Points on a branching shape with no loops
kena: [ 24  -1 -18  -3   4  -6   8  -2 -31  -3  26 -19  23   7 -12  -9  12  22
   4]
zep: [ -8  19  12  -6   1 -13  33 -29  12  -7 -14   3   0  -2   4  17  -5 -20
 -22]
digid: [-17  11   9   0  -2  -1  -1 -23  23   3 -13 -13  -8 -15 -10  20  -9 -14
  -4]
lifo: [  7  20 -18  20  21  -5 -16 -14  -3  -6 -23   0   4  15   0   7   2   9
  12]
Nug: [ 10  14 -17  10  14  -7  -6  -9 -15  -3  -4  -8  16  10  -3   4   3  12
   8]
dad: [  2  10   3  19 -15  14  -2   4  -2  -9  -6  27   0 -15   0 -20   8  16
 -15]
Gofu: [ 27  -6 -18  -7   3  -6  14   0 -36  -3  34 -22  25   6 -17 -13  17  25
   2]
fope: [ -8  -9   6 -38  -8 -23  32  -2  18  -4 -12 -31   2  51  13  -3  -4  -1
  18]
Nit: [-37 -54 -11  13  -7   1 -27  16   7  -6  42  -8  -6 -28 -40 -29  34  19
   0]
sebo: [ -5  20  14  -7   4 -14  47 -27   5 -13 -14   7   5   4   9  15  -3 -25
 -26]
mafom: [ 15  -7 -27  -5 -10  10 -20  15   9   8   4  25 -13  -8   4  -4 -18   8
   1]
Vare: [-21 -33 -13  -1  -1   7 -29  16   9  16  25  11  -9  -1 -16 -21  22  14
  -1]
Mugip: [ -9 -13   6 -41 -10 -24  29   0  19  -2 -13 -34   0  56  15  -5  -5   3
  22]
Sur: [ -4  -8  16  18  -3  14 -19   4 -11  -6   0   2  -6 -31   3  -2  -7  -2
   3]
rovo: [  4   9  -8 -19   4  15 -24  17  16  23  -3  23  -7  15  21   6   1   0
   8]
bolas: [  9   2   4 -17  12  -4  50 -14 -13 -15  10  -8  12  10   0  -2  14 -11
 -16]
mifod: [ 31 -11 -20 -13   1  -8  22   2 -41  -2  45 -27  28   5 -23 -19  24  26
  -4]
tikit: [ -4  -9  35  37  -8   7 -33  24   0   7  -8  -4 -16 -36  -9  13 -18 -17
  13]
daso: [ -6  20  14  -6   3 -14  45 -27   7 -12 -14   6   4   3   8  15  -4 -24
 -25]
soko: [ -5  -8  16  18  -3  14 -19   3 -11  -6  -1   2  -6 -31   3  -2  -7  -2
   3]
ruvo: [ -1  19   9 -12   7  -8  48 -20   1 -12 -12  12   7  12  12  11   3 -23
 -25]
nipe: [ -4  -2  10  17  -4  15 -13   1 -11  -9   1   4  -2 -33   4  -6  -4   5
  -5]
ful: [ -6 -10 -12 -13   1  15 -33  20  12  27  11  21 -11  12   5  -9  10  11
   4]
sud: [  8  16 -18  12  15  -7  -9 -11 -12  -4  -9  -6  14  11  -2   5   3  11
   8]
bilag: [ -6  20  14  -6   3 -14  45 -27   6 -12 -14   7   4   3   8  15  -4 -24
 -25]
Nem: [ 17 -10 -30   0 -12   5 -14  12   6   4   6  23 -14 -14   3  -6 -21   7
  -3]
bomik: [ 12  -3   2 -17  10  -3  47 -12 -16 -13  17 -15  14  10  -4  -7  15  -5
 -13]
fave: [ 17 -12 -35   7 -12  -4  -6   8   1   0   9  20 -16 -23   2 -11 -27   5
 -11]
peror: [-29 -45 -13   7  -3   3 -28  15   7   5  33   2  -8 -13 -29 -26  28  17
  -1]
rina: [  7  18 -18  16  18  -6 -13 -13  -7  -4 -17  -3   9  13  -1   7   2  10
  10]
nud: [ -9  -6  31  40 -10   5 -39  29   2  11  -4 -18 -15 -47 -14  21 -27 -20
  13]
vedu: [  4   8 -10 -22   2  21 -37  24  17  30  -1  26 -14  16  21   5   2   7
  11]
Bimuv: [ -4  -5  12  17  -3  15 -16   2 -12  -8   0   3  -4 -32   4  -5  -5   2
  -1]
bel: [ 32 -12 -20 -14   1  -8  25   2 -43  -2  47 -28  30   4 -25 -20  25  26
  -6]
des: [  3  14   9 -13  12  -8  56 -19  -6 -18  -6   4  10  10   7   7   6 -24
 -23]
larag: [  4   9   1  13 -16  12   2   0  -3  -9  -8  33   1   1  -2 -25  12  15
 -13]
kop: [  7  21 -17  24  22  -4 -19 -16   1  -7 -28   3   1  17   1   6   1  10
  14]
Pude: [-11  17  11  -5   0 -10  22 -29  17  -3 -14  -2  -3  -5   0  19  -6 -17
 -18]
tukop: [-18   8  10   8  -2   4 -13 -14  22   4 -11 -19 -11 -22 -15  19 -13 -15
   3]
kogep: [ 17 -11 -33   5 -12  -1  -9   9   2   2   8  21 -14 -20   3  -9 -25   6
  -8]
zogu: [-23 -36 -13   1  -1   6 -29  15   8  14  26   9  -9  -3 -19 -22  23  15
  -2]
Teki: [ -2  21  12  -9   8 -12  59 -25   0 -19 -14   8  11  10  11  11   0 -31
 -27]
sofis: [  6  12  -2 -15   6   9  -6  11  13  13  -5  18  -2  14  17   8   1  -7
   3]
Luga: [-24 -38 -13   3  -2   5 -29  15   8  12  29   7  -9  -6 -22 -24  25  16
  -1]
Rogom: [-17 -27 -13  -4   0   8 -30  17   9  19  21  13  -9   3 -11 -19  19  14
  -1]
nuve: [ -3  15  11 -13   4 -15  55 -20   4 -16 -12   0  10  18  11   9  -2 -26
 -18]
Fovi: [ -9  -6  32  39 -10   5 -38  29   3  11  -5 -17 -14 -46 -14  21 -26 -20
  12]
Dal: [ 26  -3 -18  -5   3  -6  11  -1 -34  -3  31 -21  23   7 -14 -12  14  24
   3]
fel: [  6  11  -4 -16   5  11 -11  13  14  17  -4  19  -3  14  18   7   1  -5
   6]
duvu: [ -3  21  13  -7   6 -13  54 -25   2 -16 -14   8   8   7  10  13  -2 -28
 -27]
mil: [  7  19 -18  19  20  -6 -14 -14  -4  -4 -20  -1   6  14   0   7   2   9
  11]
rakig: [ -6  -6  34  40 -10   6 -36  28   2  10  -7 -11 -15 -43 -13  17 -23 -18
  12]
rolen: [ -3   2   7  17  -7  15 -10   1 -10  -9   1   7  -1 -33   5  -9  -3   8
  -9]
kopa: [ -9 -14   6 -42 -10 -24  28   0  19  -2 -13 -35   0  57  15  -6  -5   4
  23]
dozem: [ 12  12 -17   8  12  -7  -4  -8 -17  -3   1 -10  17  10  -3   2   4  13
   8]
Tabe: [ 16   8 -17   4   8  -6  -1  -6 -22  -3  10 -13  20   9  -6  -2   6  16
   7]
rifa: [ 20   4 -17   1   7  -6   3  -4 -27  -4  18 -15  22   8  -8  -5   9  20
   6]
kov: [  5   7 -11 -22   1  21 -38  24  17  29  -1  27 -14  15  20   4   0   8
  12]
Kifar: [  5  10  -6 -17   5  13 -18  15  16  20  -4  21  -5  14  19   7   1  -2
   7]
pafev: [ -5 -10  19  19  -3  13 -21   5 -11  -5  -1   1  -8 -30   2   0  -8  -5
   6]
vipu: [ 11  13 -17   9  13  -7  -6  -9 -15  -3  -3  -8  16  10  -3   4   4  12
   8]
lamov: [-11  17  11  -5  -1 -10  22 -29  17  -3 -14  -1  -3  -5   0  18  -6 -17
 -18]
Gitol: [-11 -21   4 -47 -13 -25  23   2  20   3 -15 -41  -4  65  19  -9  -5  12
  33]
pef: [ -5  -7  35  39  -9   7 -34  26   2   9  -8  -7 -16 -40 -12  15 -20 -17
  12]
Lota: [ -4 -12  28  26  -4  11 -27  13  -7   0  -5   1 -13 -30  -3   5 -11 -12
  12]
zit: [  4   7 -10 -23   2  21 -37  24  17  30  -1  27 -13  16  21   5   2   8
  12]
Pugu: [-15 -24 -13  -5   0   9 -31  17  10  21  19  15 -10   5  -8 -17  17  13
   0]
dafo: [ 19   5 -17   2   7  -6   3  -4 -25  -3  16 -15  21   8  -8  -4   8  19
   6]
gidi: [ -5  10  10 -18   1 -17  51 -16   7 -14 -11  -7   9  25  10   7  -3 -22
 -11]
Puvod: [ 17   6 -17   3   8  -6   1  -5 -24  -3  13 -14  21   8  -7  -3   7  18
   7]
kidu: [  2  11   2  19 -15  14  -2   4  -2  -9  -6  27   1 -16  -1 -20   8  15
 -15]
Lesib: [  4   9   1  12 -16  11   2  -1  -4  -9  -8  34   1   3  -2 -27  12  15
 -13]
muge: [ -5   5   9 -23  -2 -18  46 -11  12 -11 -11 -14   8  32  10   5  -4 -17
  -3]
feba: [ -6  -6  34  40 -10   6 -36  28   3  10  -7 -11 -15 -43 -13  18 -23 -19
  12]
tubo: [ -3  21  13  -8   6 -13  54 -26   2 -16 -14   8   8   7  10  13  -2 -28
 -27]
Kul: [ 10  -1 -19 -14  -7  16 -30  19  14  16   0  26 -13   4  10   0 -10   8
   8]
Pomu: [ -4  -7  14  18  -3  14 -18   3 -11  -6   0   2  -5 -31   3  -3  -7  -1
   2]
rebed: [ -4  -7  15  18  -3  14 -18   4 -12  -6   0   2  -6 -31   3  -2  -7  -2
   2]
davu: [  9  16 -17  12  15  -7  -8 -10 -12  -4  -8  -6  14  11  -2   5   3  11
   9]
Gile: [ -3  21  13  -8   6 -13  54 -26   2 -16 -14   8   8   7  10  13  -2 -28
 -27]
tivos: [ -9 -14 -12 -12   1  14 -33  19  12  26  12  20 -10  10   1 -11  12  12
   3]
buta: [  0   9   3  19 -11  16  -5   3  -4 -10  -2  17   1 -28   2 -15   2  14
 -15]
bot: [-35 -53 -12  12  -6   2 -27  16   7  -4  40  -6  -6 -25 -37 -28  33  18
   0]
fugap: [ -4 -12  26  25  -3  11 -26  11  -8  -1  -4   1 -12 -30  -2   4 -11 -10
  11]
badi: [-13  16  10  -4  -1  -8  15 -29  19  -1 -13  -5  -5  -8  -3  19  -7 -16
 -14]
demus: [  6  12  -1 -15   5   7   0   9  11  10  -6  17  -2  14  15   8   1  -8
   0]
tikod: [ -4  -1   9  17  -5  15 -13   1 -11  -9   1   5  -2 -33   4  -7  -4   5
  -5]
Mogub: [ 15   8 -17   4   9  -6  -1  -6 -22  -3   9 -13  20   9  -6  -1   5  16
   7]
ramaz: [ 23 -10 -11 -15   1  -6  34  -6 -33  -6  38 -29  25   7 -17 -18  21  16
  -8]
rupag: [ -4 -12  27  25  -4  11 -26  12  -7   0  -4   1 -12 -30  -3   4 -11 -11
  11]
Nesu: [ -4 -12  27  27  -4  11 -27  13  -7   1  -5   1 -13 -30  -3   6 -11 -12
  12]
Kavu: [  8   3 -16 -18  -3  19 -34  22  16  22   0  27 -14  10  14   2  -5   8
  11]
kupan: [ -9 -11   6 -40  -9 -23  31  -1  18  -3 -13 -33   1  54  14  -4  -5   1
  20]
nosum: [-17   3  15  19  -4   6 -26   1  16   6  -8 -22 -13 -31 -17  19 -19 -17
   9]
paged: [ 17   7 -17   3   8  -6   0  -5 -24  -3  12 -14  20   9  -6  -2   6  17
   7]
Fevo: [-16  13   9  -2  -2  -5   7 -26  22   1 -14 -10  -6 -11  -7  19  -8 -15
  -9]
fopim: [-16  13   9  -3  -2  -5   7 -27  22   1 -14  -9  -6 -11  -6  19  -7 -15
 -10]
sipi: [  4  12   8 -15  13  -7  55 -18  -7 -17  -2   3   9  10   6   5   9 -22
 -21]
kula: [ -1  20   9 -12   7  -8  48 -20   1 -12 -12  12   7  11  12  11   3 -23
 -25]
Sipa: [ -9 -11   6 -39  -9 -23  31  -1  19  -3 -13 -33   1  53  14  -4  -5   0
  20]
zeg: [  8  21 -17  25  23  -4 -20 -16   1  -7 -29   3  -1  17   1   6   1  10
  15]
pokub: [-12 -19 -13  -8   0  11 -31  18  11  23  16  18 -10   8  -3 -14  14  13
   1]
Mito: [  4  16   5 -16   5   0  24  -4   5  -2  -7  16  -1  14  11  10   4 -11
 -14]
sevis: [-10 -19   4 -46 -12 -25  25   2  20   2 -14 -39  -3  63  18  -8  -4  10
  31]
gobu: [ -4 -12  24  23  -3  12 -25  10  -9  -2  -3   1 -11 -29  -1   3 -10  -9
  10]
bonan: [ 16  -9 -29  -1 -11   6 -15  12   6   5   5  23 -13 -13   3  -6 -21   7
  -2]
lipor: [ -9 -11   6 -39  -9 -23  31  -2  19  -4 -13 -32   1  54  14  -4  -5   0
  19]
kibeg: [ 15  -7 -26  -6 -10  11 -21  15   9   8   3  25 -13  -7   5  -3 -17   7
   1]
geme: [ 24  -2 -18  -3   3  -6   9  -2 -32  -4  28 -20  23   7 -13 -10  13  23
   4]
porob: [  3  16   6 -15   5  -1  27  -6   5  -3  -8  16   0  14  12  11   5 -12
 -16]
Dapu: [ -4 -11  32  32  -6   9 -30  19  -3   4  -7  -1 -15 -32  -7   9 -14 -15
  13]

Where do the paths along the strands from each line's first point split? (brackets at each fork, the group with the point earlier in the line first; the first line answered)
sud: lifo mafom ful Gitol : (lifo ((mafom ful) Gitol))
mifod: mafom Nit Fevo paged : (((mafom Nit) Fevo) paged)
Nem: fave badi mifod pokub : (fave ((badi mifod) pokub))
pokub: Nem Gitol Luga paged : ((Nem (Gitol paged)) Luga)
Nem: Luga fave Mugip sud : ((Luga (Mugip sud)) fave)
Pugu: kogep Puvod Sipa Nit : ((kogep (Puvod Sipa)) Nit)
ramaz: Rogom kibeg zep rina : (((Rogom kibeg) zep) rina)
geme: Mogub mafom Luga Sipa : (Mogub ((mafom Luga) Sipa))
dozem: bonan mil Nit nud : (((bonan Nit) nud) mil)
ramaz: tivos dozem fope Nem : (((tivos Nem) fope) dozem)
mifod: vipu mafom sevis ful : (vipu ((mafom ful) sevis))
bel: Puvod zogu bonan Fevo : (Puvod ((zogu bonan) Fevo))
porob: Nit gidi kena fave : ((Nit fave) (gidi kena))
muge: kupan bonan badi ful : (kupan ((bonan ful) badi))
Dal: kogep kopa rina ful : (((kogep ful) kopa) rina)
